128 stands for zero in the data rows.
Some points:
[135 139 140 139   0 134 139 138   0 146 132 138   0 122 148 136 141 148
 135 131 126 116 152 146 145 144 144 146 143 141 142 124 125 129 125 139
 134 147 149 133 128  97 122 134 121 143 137 143 137 138 133 139 134 147
 139 146 122 117  78]
[118 126 127 131 142 150 141 140 139 141 141 124 119 122 131 137 143 146
 131 133 125 137 116 118 122 127 126 122 116 130 147   0 134 138 149 155
 143 151 144 148 145 148 129 121 123 127 131 131 125   0   0 142 150 137
 143 141 140 135 140]
[  0 153 151 132 144 149 161 135 124 115 130 137 139 139 140 131 140 171
 139 154 132 135 141 127 135 100 144 134  78 114 115  93 117 128 113 123
 135 138 124  24 141 136 141   0 140 137 149 161 132 121 134 157 138 129
 104  99 132 121 135]
[117 138 107 120 126 102 127 124 124  97 119 134 148 143 116 127 131 119
 128 114 126 147 106 122 111 121 134 106 136 134 117 169 143 115 145 128
 157 146 145 152   0 159 131 136 124 142 148 155 154 135 136 131 152   0
 137 132 148 138 133]
[113  93 160 127  86 159  97 102 120 158 143 132 124  63 153 113 109 133
 134 117 106  36 117 124 114 110 117 128 132 118 126 140 136 137  92  97
 106 138 142 135 152  52 118 141 138 127 150 125 123 126 122  96 113 132
 147 133 137 150  29]
[108 138  51 150 151  95 144 127 105  64  23 125 157 161 156 131 155 118
 134 113 152 144 126 121 122 135 104  35 131 138 140 140 130 116 145  96
 115  68 138 131 131 131 148 169 143 128 111 117 127 147 140 147 148 150
 156 155 149 113 116]
[169 174 106 164 153  84 127 134 138  70 100 110 130 131 124 149 138  73
 143  88 126 143 136 150 107  97 125 112 164 124 124 115  92  34 110  48
 153  31 170 140 131 138 130 124 144 152 145 136 147 139 142 131 161 132
 149 126 114 109 139]
[128 134 115 124 118 109 124 121 118 127 144 105 129 127  82 124 132 130
 139 139 139 134 125 133 144 151 133 136 128  98 127 128 121 135 140 135
  85 116 131 139 137 140 128 134 131 120  85 124 127 127 129   0 147 131
 117 124 125   0 154]
[142  79 146 162 150 161  84  59 120 124 120 110  99  85 148 113 129 109
 109 143 149 102 137 131 144 136 141 125 123 131 142 127 133 138   8 144
 145 164 130 119 120 103 142 138 128 121 126  94 115 115 144 141  15 128
 137 138 140 129  92]
[109  25 122 135 150 161  66  59 109 155 150 168 120  91 114 113 118 128
 119 121 128 105 145 146 123 145 136 152 136 157 146 162 143 161  44 134
 119 111 157 165 165 120 141 146 143 163 139 140 142 139 126 141  77 145
 132 108 142 149 120]
[ 95 139 154 141 138 139 149 156 134 141 126 134 140 145 143 112 134 134
 135 143 152 151 149 140 138   0 140 142   0 153 151 125 136 138 129 141
 136 147 137 135 136 146 136 110 141 139 143 146 142 110  92 115 127 155
 144 156 139 154 131]
[148 141 119 152 156 145 172 169 159 166 143 173 149 155 157 155 134 114
 110 130 137 135 155 145 158 169 147 113 113 115  68 125 137 133 146  92
 116 101 137 132  26 123 140 162 163 158 149 138 131 154 146 147 141  59
 172 133 132 124 154]
[123 138 144 123 143 124 133 139 133 143 136 136 136 140 137 141 142 150
 144 145 136 153 146 149 137 128 129 137 156 150 151 126 109 138 136 134
 127 136 130 126 135 137 119 136 101   0 141 130 142 136 128 131 139 139
 139   0 137 139 133]
[162 155 155 148 154 149 135 149 145 140 135 109 147 147 101 143 125 139
 148 139 134 137 117 128 145 129   0 148 152 120 152 147 143 147 141 132
  97 134 136 120 114 110  94 126 120 130  84 130 112 121 130 120 145 138
   0 142  81 111 142]
[154 137 104  97 121   0 130 115 125  50  85 134 137 153 143 137 133  63
 144  83 147 143 150 139 136 143 138 108 128 127 119 154 158  95 144  32
 110  42 116 129 114 120 133 117 127 133 123 123 102 105 106 115 122 114
 127 137 153 168 172]
[154 168 161 131 116 176 129 123  90 105 134 108 111  94 102 142  59 115
 158 150 108 150 105 132 139 142 157 122 141 105 154 147 145 165 188 162
 109 140  91 141 159 140 150 133 167 145 129 133 109 136 147 120 129 129
 149 134 178 144 136]
[157 141   0 122 132 108 164 173 163 150  24 146 128 122 125 138 140 109
 132 100 125 123 140 146 150 143 161  13 145 131 134 141 141 102 134 101
 157 126 146 136 125 145 134 125 133 134 152 150 163 143 142 114 121 115
 115 133 129 141 157]
[135 136 144   0 131 121 136 137 142 141 145 139 139 130 135 137 135 122
 121 132 142 141 129 121 116 133 130 128 127 126 135 134   0 141 138 145
 143 150 143 139 127 125 121 133 117 120 123   0 129 134 148 157 168 155
 138 122 135 127 141]
[107 117 124 137 139  87 151 155 148  36 136 136 132 131 113 138 144  33
 142   2 136 133 140 118 157 155 140 114 122 130 136 122 129  15 159  84
 123  95 129 142 119 159 154 155 136 126 122 131 145 155 163 140 146 117
 121 144 152 126 125]
[148 152 142  88 131 151 144 151 134 134 140 141 151 154 146 143 125 148
 158 155 137 118  95  89 109 161 137 146 115 111 118 124 102 137 141 131
 151 148 164 143 171 157 148 148   0 113 152  95 121 135 120 138 136 153
 130  76 129 137 142]
[ 26 134 125 159 126 141 126 144 146 164 148 133 130 144 140 142 141 122
 147 129 144 148 133 133 123 112 127 149 129 151 162 152 180 148 162 156
 161 142 146   0 145 146 140  36 136 117 119 102 127 122 120 133 152 146
 157 122 132 147 149]
[146 105 124 148 109 125 120 113  92 124 138 141  85  11 117 141 140 151
 154 170 148  15 123 132 134 128 150 155 135 143 128 131 141 150 127 162
 166 134 127 141 135  11 134 131 136 122 114 132 122 136 138 152 115 138
 133 146 137 150  62]
[141 133 127 126 128 140 147 149 142 150 139 144 134 149 131 139 129 151
 135 141 123 145   0 144 139 130 123 145 146 140 137 120 116 137 132 136
 122 138 109 133 151 147   0 140 133 138 133 128   0 126 130 135 139 136
 104 134 117 136 142]
[156  85 159 133 127 137  47  62 113 135 140 159 189 150 159 146 157 168
 131 142 142 130 178 155 160 165 172 164 155 126 142 139 136 130  95 159
 159 142 135 151 154 104 105 117 141 142 146 148 164 143 126 122  52 146
 141 164 128 132  97]
[135 129 116 122 133 142 149 150 153 117 104 119 134 142 139 135 139 122
 114 122 150 160 158 137 130 122 139 134 171 179   0 154 126 129 142 137
 124 132 132 158 111 166 151 135 130 112 116 113 136 127 138 134 141  83
 133 147 139 135 129]
[143 154 141 145 128 124 120 123 139 146 156 146 135 133 133   0 142 132
 135 145 140 136 145 143 148  99 136 140  92 134 137 117 140 144 140 142
 144 152 148 143 145 127 132 117 139 140 145 146 149 128 138 153 133 146
 131 134 142 135 149]
[118 128 144 135 143 140 146 123 135 142 140  89 124 135 121 135 100 114
 132 135 106 143  89 141 117 146  43 135 119  89 129 117 134 137 162 153
 115 129  88 145 143 153 103 140 137 136 120 142 102 143 138 115 121 132
  67 135   0 145 135]
[129 131 135 141 127 119 133 140 138 134 146 122 145 152 131 139   0 137
 137 138   0 130 125 141 144 132 127 147 141 131 140 132 139 121 114 129
 128 149   0 135 136 137 115 139 121 129 113 137 124 122 130 150 161 150
 136 137 100 114 128]
[148 150 140 113 141 139 145 151 142 150 141 136 126 143 134 124 128 134
 127 133 136 142 157   0   0 143 153 156 155 151 147 110 112 139 142 140
 132 131 107 103 114 127 131 143 129 139 150 123 142 115 105 121 122 136
 135 144 140 147 155]
[147  42 135 109  95 116  33  51 157 154 151 124  98  92 144 156 166 162
 140 147 134  91 109 119 134 116 112 126 125 153 138 122 126 137  78 140
 135 144 111 113 134 116 168 155 148 148 158 163 146 150 151 152  74 145
 144 130 142 117  97]
[146 149 151 146 139 130 126 133 142 136 147 143 142 142 130 132 129 145
   0 140 126 133 122 127 123 144 138 141 138 144 109 140 154 157 140 149
 141 138 138 132 126 136 150 135 133 127 136 143 143 144 141 130 144 129
 126 128 137 139 142]
[144 132 132 123 136 141 151 151 150 143 141   0 137 147   3 138 142 151
 134 121 117 140 142 143 130 133 111 138 134   0 144 145 143 127 136 140
   7 136 123 137 141 141 129 135 135 141   7 147 147 149 135 115 133 143
 126 141 119 114 141]
There is one direction along which these points spread out most. Take the direction at right angles to it along which they spread out most. Go by this last direction. Where along it does each point below lie, from 0 to 99? The average is 50, and the first point in the table lies past the average. One standard deviation of the points above along it is 16.
[118 126 127 131 142 150 141 140 139 141 141 124 119 122 131 137 143 146
 131 133 125 137 116 118 122 127 126 122 116 130 147   0 134 138 149 155
 143 151 144 148 145 148 129 121 123 127 131 131 125   0   0 142 150 137
 143 141 140 135 140] 35
[123 138 144 123 143 124 133 139 133 143 136 136 136 140 137 141 142 150
 144 145 136 153 146 149 137 128 129 137 156 150 151 126 109 138 136 134
 127 136 130 126 135 137 119 136 101   0 141 130 142 136 128 131 139 139
 139   0 137 139 133] 42
[162 155 155 148 154 149 135 149 145 140 135 109 147 147 101 143 125 139
 148 139 134 137 117 128 145 129   0 148 152 120 152 147 143 147 141 132
  97 134 136 120 114 110  94 126 120 130  84 130 112 121 130 120 145 138
   0 142  81 111 142] 23
[135 136 144   0 131 121 136 137 142 141 145 139 139 130 135 137 135 122
 121 132 142 141 129 121 116 133 130 128 127 126 135 134   0 141 138 145
 143 150 143 139 127 125 121 133 117 120 123   0 129 134 148 157 168 155
 138 122 135 127 141] 42
[148 141 119 152 156 145 172 169 159 166 143 173 149 155 157 155 134 114
 110 130 137 135 155 145 158 169 147 113 113 115  68 125 137 133 146  92
 116 101 137 132  26 123 140 162 163 158 149 138 131 154 146 147 141  59
 172 133 132 124 154] 59
[143 154 141 145 128 124 120 123 139 146 156 146 135 133 133   0 142 132
 135 145 140 136 145 143 148  99 136 140  92 134 137 117 140 144 140 142
 144 152 148 143 145 127 132 117 139 140 145 146 149 128 138 153 133 146
 131 134 142 135 149] 48
[108 138  51 150 151  95 144 127 105  64  23 125 157 161 156 131 155 118
 134 113 152 144 126 121 122 135 104  35 131 138 140 140 130 116 145  96
 115  68 138 131 131 131 148 169 143 128 111 117 127 147 140 147 148 150
 156 155 149 113 116] 68
[141 133 127 126 128 140 147 149 142 150 139 144 134 149 131 139 129 151
 135 141 123 145   0 144 139 130 123 145 146 140 137 120 116 137 132 136
 122 138 109 133 151 147   0 140 133 138 133 128   0 126 130 135 139 136
 104 134 117 136 142] 28
[146 105 124 148 109 125 120 113  92 124 138 141  85  11 117 141 140 151
 154 170 148  15 123 132 134 128 150 155 135 143 128 131 141 150 127 162
 166 134 127 141 135  11 134 131 136 122 114 132 122 136 138 152 115 138
 133 146 137 150  62] 66
[117 138 107 120 126 102 127 124 124  97 119 134 148 143 116 127 131 119
 128 114 126 147 106 122 111 121 134 106 136 134 117 169 143 115 145 128
 157 146 145 152   0 159 131 136 124 142 148 155 154 135 136 131 152   0
 137 132 148 138 133] 61
[135 139 140 139   0 134 139 138   0 146 132 138   0 122 148 136 141 148
 135 131 126 116 152 146 145 144 144 146 143 141 142 124 125 129 125 139
 134 147 149 133 128  97 122 134 121 143 137 143 137 138 133 139 134 147
 139 146 122 117  78] 58
